In the rows, 128 means zero.
Each named move below is a turn or a mirror, shown by a few rows before and after it. Which moves, in which order, take the first row of each later pair to the second? The first pair is answered.
Q60 (before |-> after):
[156 133 162 119 152 138  98 143 170 129 107 158 138 149 134 124 151 115
 167  89 152 139 124 136 132 136 121 170 140 142 128] |-> [158 133 162  91 129 132 100 141 160 120 105 160 136 160 135 128 148 109
 164  99 159 132 141 134 125 149 124 165 137 130 124]
[160 155  82 161 143  94 144 124 119  99 120 110 145 111 124 138 126 108
  62 160 101  90 124  87  99 114 123 152 140 149  77] |-> [161 149  76 145 126  90 142 134 105  92 130 115 144 124 117 134 131 110
  65 155 117  95 139  89 104 125 131 145 133 145  76]
[159 135 175 115 180 133  87 150 166 178  98 139 117 122 137 117 103 140
 149 122 110 104  88 142 173 160 109 174  77 153 105] |-> [172 126 160  78 134 137  85 156 132 164 102 145 116 147 140 110 107 127
 134 142 144 104 126 143 175 178 124 180  72 125  93]
Q199 (before |-> after):
[162 130 145 127 130 114  99 117 132 140 140 142 169 128 131 169 115  67
 128 188 180 107  84 143 154 157 122 174 119 136 144] |-> [160 120 159 137 137 119  99 120 142 144 143 144 158 136 135 161 123  62
 143 161 178 118  73 154 165 157 128 186 122 134 157]
[150 132 105  71  55 151 142 146  85 143  90 184 139 141 168 137  79  99
 144 148 172 133 164 168 128 172 156 118 136 105 128] |-> [116 139 158 137 115 158 144 147 150 149 101 181 149 109 170 115  96 106
 186  73 117 161  84 174 153 152 167 119 172 154 162]
[145 132 174 115 125 145 114 145 155 122 140 158 127 143 142 119 138 106
 146  90 140 133 117 137 165 141 128 167 127 115 165] |-> [135 158 160 157 165 119 115 137 148 122 126 127 134  92 121 149 124 124
 138 115 102 110  85 114 131 104  92 132 121 153 151]
[104 109 143 131 128 131 143 105 142 135 149 135 109 142 110 123 140 145
 137  83 107 154 111 121 144 143 156 113 146 132 147] |-> [115 119 114 144 141 109 142  99 116 129 134 111 116 114  96 153 119 150
 111 126 104 130 111  99 118 116 123  80 133 147 116]
Q533 (before |-> after):
[126 149 159 178 197 133 129 103 196 143 119 131 134  91 149 137 125 118
 154  85 104 131  78 137 146 100 128 157 117 176 131] |-> [128 133 170 135 168 148 129 113 200 145 135 156 122 125 166 116 143 110
 164  65 131 146 104 150 172 135 159 183 120 150 149]
[102 100 149 110  94 139 122 129 131 127 144 133 125 146 171 120 178 122
 133 112 161 128 132 144 132 134 130 133 134 135 169] |-> [132 124 134 133 121 109 108 123 129 132 129 115 140 116 152 140 158 117
 123 149 172  88 116 129 102 117  89 129 104 156 152]
[128 117 134 127 122 132 123 134 133 137 126 118 127 121 131 132 129 127
 137 117 115 139 109 124 138 126 127 121 123 138 126] |-> [141 118 140 111 119 130 117 138 135 137 116 127 117 127 143 129 131 122
 134 125 123 131 122 122 138 131 134 137 112 128 127]
[100 130 161 171 156 102 101 121 154 132 145 115 120  88 143  99 118 160
 162 112 100 147 111 124 136 110 131 109 156 136 146] |-> [146 117 172 118 136 130  84 128 164 129 135 151 111 128 169  88 119 129
 162 118 160 137 143 130 156 141 135 157 135  93 143]
Now pairs of rows:
(2 to 3 moves a pair)
[ 99  97 103  93  85 137 163 139  83 114 158 128 143 159 134  96 155 114
 126 114 120 158 162 164 144 138 170 108 139  99 119] |-> [108 106  94  94  81 122 162 138  72 106 159 113 141 147 127 116 140 115
 111 137 130 144 162 158 129 133 150  97 123 100 105] : Q199 Q199 Q199
[113 129 100 138 146 129 110 146 104 111  66 144 116  95 122 166  65 128
 103 157 134 108 174 156  98  96  57 128 132 173 101] |-> [ 59  86 133 120 100 169 140 162 110 121 106 160 108 134 143 117 102 131
 130  82 113 181 188 189 131 134 129 133 186 151 126] : Q199 Q533 Q533
[161 131  59  94  85 110  64 137  94 138 109 113 109 121 156 150 117 122
 112 135 171 149 121 135 106 118 101  97 113 100  64] |-> [168 139  94 122 142 121  44 131 164 143  94 131 113 113 174 139 126 119
 159  82 163 154  72 146 135 110 102 137 117 131 100] : Q199 Q60 Q533
[164 149 128 118 148  76 160 124 120 114 155 110 169 144 135 141 145 128
 116 149 134  86 130  84 125 119 158  99 164 170 106] |-> [188 147 145 107 150  87 138 118 148 117 143 133 167 161 152 135 146 112
 126 138 153  87 125  91 138 133 163 130 152 172 113] : Q199 Q199 Q533
[151 133 119 103 130 121 101 123 115 140 100 122 131 115 144 149 103 122
 111 151 163  92 140 126 100 130  97 120  84 119 112] |-> [ 94  99 163 116 107 154 128 137 145 150 135 131 128 134 146 115 132 134
 141  72 109 154 115 135 139 133 162 121 141 120 147] : Q199 Q533 Q533
[ 67  99 188 139 102 125 167 147  92 152 142  73 140 167 126 106 152 156
 118  48  65 212 129 146 152 111 163  94 156 149 141] |-> [204 133 135  70 103  96 105 132  80 134  81 104 141 186 147 141  95 101
  91 151 190  97 183 125 126 123  89 158  46 112 107] : Q60 Q533
[143 137 124 161 190 116 125 114 159 147 119 115 126  98 125 136 111 130
 141 145 138 121  72 116 139  94  88 143 135 157 133] |-> [171 143 105 122 163 111 109 109 132 132 104 124 124 117 135 135 104 119
 124 172 177  91 111 114 132 110  79 150 114 132 113] : Q533 Q60 Q533
[101 137  97 145  94 120 155 128  75 138 146  89 106 119  99 140 133 148
  92 160 113 131 132 130 118  95 116  77 145 106 102] |-> [ 87 129 101 152  98 124 161 126  83 137 156  88 109 124 104 126 135 159
  99 141  99 145 126 132 119 103 130  76 156 115 112] : Q199 Q533 Q533
[124 125 168 127 142 150 125 136 161 129 123 148 103 154 140 118 143 112
 156  68 127 150 105 147 158 141 163 153 152 133 157] |-> [129 121 128  81  85 147 138 136  93 123 135 142 101 182 131 129 137 119
 124 119 154 135 175 143 143 153 160 136 137  95 125] : Q533 Q533 Q60
[113 110 102  65  52 128 146 108  86 125 149 147 124 169 145 121 137 124
 100 149 170 142 207 132 117 179 141 112 128  89 112] |-> [ 61  94 133 102  59 134 173 120 104 142 170 130 121 154 146 102 158 139
 127  97 116 182 165 141 125 164 167  96 177 108 127] : Q533 Q60 Q533
[150 109 112  84 107 135 119 125 138 113 113 139 115 145 138  92 133 127
 125 119 172 137 159 152 140 153 128 144 104 105 114] |-> [ 96 116 119 143 136 120 146 122 138 125 124  93 131 100 106 111 142 161
 120 103  96 157 111 145 120 119 117  93 141 148 111] : Q533 Q533 Q199
[156 157 128 151 179  99 103 122 151 123  96 130 135  79 135 143 103 132
 145 162 132 101 100 101 108  97  75 128 100 165 130] |-> [ 93  97 148  97  80 148 141 148 121 123 158 148 107 156 141  93 146 140
 146 100 117 176 160 137 154 155 174 125 160 107 150] : Q533 Q60
[127 107 148 118 162 160 115 142 182 140 117 156 113 151 161 103 152 121
 163  84 139 158 116 137 168 149 161 152 145 121 166] |-> [ 83 125 126 175 176 131 146 136 144 147 130 101 133  95 129 123 140 155
 136 108  79 152  89 129 130 100 138  83 173 163 143] : Q533 Q199 Q533
[152 115  78  95 108 126 117 127  73 131 127 109 120 129 137 153 138 105
 108 176 144 125 157 135 115 144 117 100  87 110  99] |-> [ 81  98 122 144 126 149 141 139 110 138 160 101 123 123 138 126 166 123
 140 101  84 187 114 146 148 142 167  93 148 135 131] : Q533 Q199 Q199
[109 118 111 159 132 118 139 151  87 109 116 122  92 109 124 131 144 152
 123 155  87 123 101 111 129 112 112 103 140 145  97] |-> [ 96 109 122 151 111 132 144 151  91 110 130 123  89 126 126 113 153 156
 123 129  84 140 113 116 147 119 139 117 154 134 110] : Q533 Q533 Q533
[106 114 154 143 127  95 151 129  97 166 146 159 132 164 104 102 171 102
 150 115  81 154 119 150 160 100 172 130 139 150 147] |-> [131 107 142 107 107  98 143 128  76 160 137 171 123 187 116 101 156  91
 135 135 117 143 155 147 157 120 164 142 116 121 140] : Q199 Q533
[114 106 138 125  88 140 138 110 106 149 139 145  99 141 124 115 150 147
 152 131 142 148 137 136 160 144 151 123 149  91 132] |-> [106 122 131 163 114 130 148 104 102 158 139 121 112 108 111 126 148 159
 149 133 111 152 112 131 139 120 133  92 151 117 125] : Q533 Q533
[ 87 113 107 142 116 106 146 142 125 113 141  96 127 116 124 125 134 149
 139 153  81 164 133 135 128  93 139  62 115 132 106] |-> [122 108  94  96  92 105 122 140 107 105 134 118 116 152 134 132 124 128
 133 182 132 142 172 135 127 118 131  94  79 100  91] : Q199 Q533
[ 90 137 117 155 156 144 155 163 141 172 180 125 123 105 104 131 139 136
 136 147  90 151 113 126 125  90 124 124 163 180 197] |-> [137 147  79 117 136 137 129 155 106 163 150 126 123 116  99 150 106 117
 107 216 143 101 165 114  97  99  81 139 114 160 164] : Q199 Q199 Q533
[159 113 109 106 105 107 126 133  77 121 105 122 140 152 106 131 101 131
 103 180 146 168 131 109  61 152 106 134  91 111  99] |-> [178 133 132 138 158  99 113 131 127 128  84 127 158 126 112 131 100 130
 126 169 132 157  92  98  67 135  87 160  77 148 108] : Q199 Q533
[108 115 111 143  74 119 170 135  70 128 180  93 155 118  83 141 116 148
 114 145 104 160 149 144  79 151 130  71 152 119 109] |-> [131 138 105 176 134 103 152 128  92 129 156  81 161  87  84 154  95 149
 122 159 102 128 116 127  65 122  82  70 128 148 109] : Q533 Q533 Q60
[171 130 122  95 111 131 108 121 142 127 108 155 111 157 142 130 125 128
 111 142 176 107 172 128 138 136 122 169 106 107 133] |-> [155 125 147 104 121 146 109 129 157 127 114 166 106 161 150 116 138 130
 128 102 161 130 155 143 157 142 151 176 127 111 153] : Q199 Q60
[184 114 134  49 113 125 102  67 170 155 109 190 150 180 122  99 121 102
 137 112 169 145 118 150 167 147  75 135  53 118  94] |-> [153 116 100  53  78 105 131  61 105 147 128 151 161 158  95 128 111 119
  98 177 148 126 139 150 135 126  48  72  60 116  57] : Q533 Q199
[133 149 129 189 184 135 127 103 158 135 122 148 162  82 133 113 129 135
 171 123 113 123 100  92 120  97  97 130 106 173 129] |-> [167 153 111 153 161 128 112 103 135 127 108 154 155  94 142 124 122 120
 146 162 156  98 130  87 114 102  81 143  70 158 112] : Q533 Q60 Q533
[ 99 119 105 156 152 111 138 116 177 176 187 169 170  83 184 102 100  95
 142  90  68 129  51 110 161 114 155 117 157 154 178] |-> [141 110  53  56  60 124 132 117  97 155 185 178 162 138 193 104  86  77
 110 154 148 101 151 108 154 151 152 125 113  87 150] : Q199 Q199
[ 89 135 115 165 106 121 128 144 103 131 126  84 116 123  85 141 138 159
 110 138 103 149 101 130  81 105 111  97 146 172 101] |-> [163 135 114 111 102 121  85 143 127 130  88 134 108 155 122 143 123 118
 118 161 181 107 131 126 101 133  89 173  81 146 105] : Q199 Q199 Q533
[127 137 156 175 192 117 129 124 169 118 120 116 139  95 116 128 130 143
 144 102 104 115  77 120 133 110 110 132 133 169 145] |-> [175 149 144 153 188 124 105 125 169 113 102 136 135 109 133 128 119 123
 142 128 146  96 102 111 131 116 102 167  93 149 134] : Q533 Q533
